In the rows, 128 means zero.
Rotation paths and how fast each direction turns (deg/step)
Each turn is a multiple of 5 degrees from 10 to 175, or 0.
Each row of a path follows its step; steps can be skipped.

step 0: [129 120 135 125 123 121 130 105 128 137 134 123 132 128 136 133 117 139
 132 117 134 129 129 124 133 126 131 131 120 126 118 130 141]
step 1: [135 118 124 115 119 128 127 131 121 127 122 118 119 131 116 138 130 128
 116 134 125 128 123 120 122 136 135 138 111 128 133 130 136]
step 2: [123 131 136 137 122 122 118 131 128 137 130 122 121 124 132 124 133 121
 116 133 135 134 124 120 133 142 125 136 142 141 122 136 138]
step 3: [130 119 135 131 128 139 124 109 129 136 134 136 131 131 132 128 124 136
 127 124 135 144 128 136 134 135 147 127 124 130 130 124 138]
step 4: [132 133 138 117 127 125 130 136 115 141 128 124 132 139 117 139 118 136
 119 124 121 121 129 115 130 134 135 129 118 130 128 129 137]
step 5: [135 124 128 133 115 117 120 123 124 131 133 123 126 119 135 134 120 112
 131 134 133 130 122 116 125 134 126 138 130 123 119 137 144]
step 6: [129 119 127 136 118 147 129 129 134 130 136 132 116 130 128 134 129 132
 120 140 125 138 122 134 133 137 139 136 125 136 136 126 137]
step 7: [120 137 147 126 117 124 128 131 126 136 128 129 140 129 126 134 120 143
 120 129 132 127 133 124 137 138 134 121 131 141 121 130 134]
step 8: [139 120 130 129 116 123 117 110 123 131 132 125 133 132 132 136 124 128
 137 123 135 123 127 118 126 124 135 131 111 127 131 139 137]
step 9: [128 120 123 123 120 134 140 132 126 134 133 120 110 134 128 135 129 131
 111 131 122 127 120 121 130 134 121 143 123 134 128 131 140]
[131 131 125 126 125 122 132 127 125 128 125 128 123 125 126 125 128 127
 133 125 125 127 126 127 124 128 133 128 128 132 131 133 129] -> 100
[127 125 134 130 128 128 129 126 132 129 125 130 128 131 128 129 127 127
 126 126 131 125 128 129 129 129 132 120 134 130 134 129 127] -> 90
[129 129 132 124 128 123 128 127 130 127 131 125 132 132 129 127 129 125
 128 126 124 120 131 129 128 126 132 128 122 123 126 127 130] -> 95
[123 132 131 127 128 129 124 129 128 127 132 135 128 123 129 127 134 127
 126 127 128 128 129 133 130 130 133 131 126 132 127 130 124] -> 90
[127 131 129 128 132 132 129 132 128 132 131 126 125 129 124 127 130 132
 125 130 123 121 127 123 130 126 127 130 130 132 130 128 128] -> 145

step 0: [122 128 131 121 128 112 123 132 129 133 122 126 119 135 117 126 120 122
 132 128 139 132 113 119 113 131 124 120 130 133 123 154 140]
step 1: [132 121 129 132 139 123 141 120 128 127 117 128 122 137 121 132 147 150
 117 124 130 130 126 121 122 131 129 133 130 119 134 147 137]
step 2: [148 128 132 125 122 119 139 140 131 118 119 125 122 137 141 129 122 134
 131 124 113 134 139 115 129 135 122 117 127 120 139 137 126]
step 3: [123 121 140 117 127 135 140 131 123 115 117 132 129 145 125 106 122 120
 136 130 138 125 129 123 131 132 111 128 128 125 128 138 121]
step 4: [132 127 114 123 121 130 131 134 129 129 121 138 116 131 130 128 141 130
 127 109 141 125 124 125 126 131 117 140 128 122 113 142 112]
step 5: [136 127 118 126 119 137 142 116 120 125 138 115 118 144 135 137 127 134
 133 120 130 124 142 117 132 133 133 127 142 133 118 130 124]
step 6: [145 135 142 122 123 137 126 119 132 121 125 125 113 129 136 123 129 116
 137 134 134 126 139 141 125 122 123 115 131 136 118 142 129]
step 7: [122 136 120 119 125 139 135 113 128 131 122 140 122 129 140 120 151 125
 135 135 138 123 137 131 128 126 122 133 114 117 128 125 136]
step 8: [132 131 115 112 122 134 134 138 121 131 127 122 122 128 159 133 129 119
 125 127 122 118 122 120 126 120 136 136 122 135 125 124 132]
step 9: [136 116 128 128 144 147 141 117 119 133 126 128 137 129 140 125 119 125
 140 130 130 118 122 138 119 117 131 123 134 141 124 124 122]
[127 130 125 130 128 131 132 133 126 126 135 130 124 123 128 131 133 129
 128 129 127 126 126 125 130 131 129 126 130 122 132 128 127] -> 120
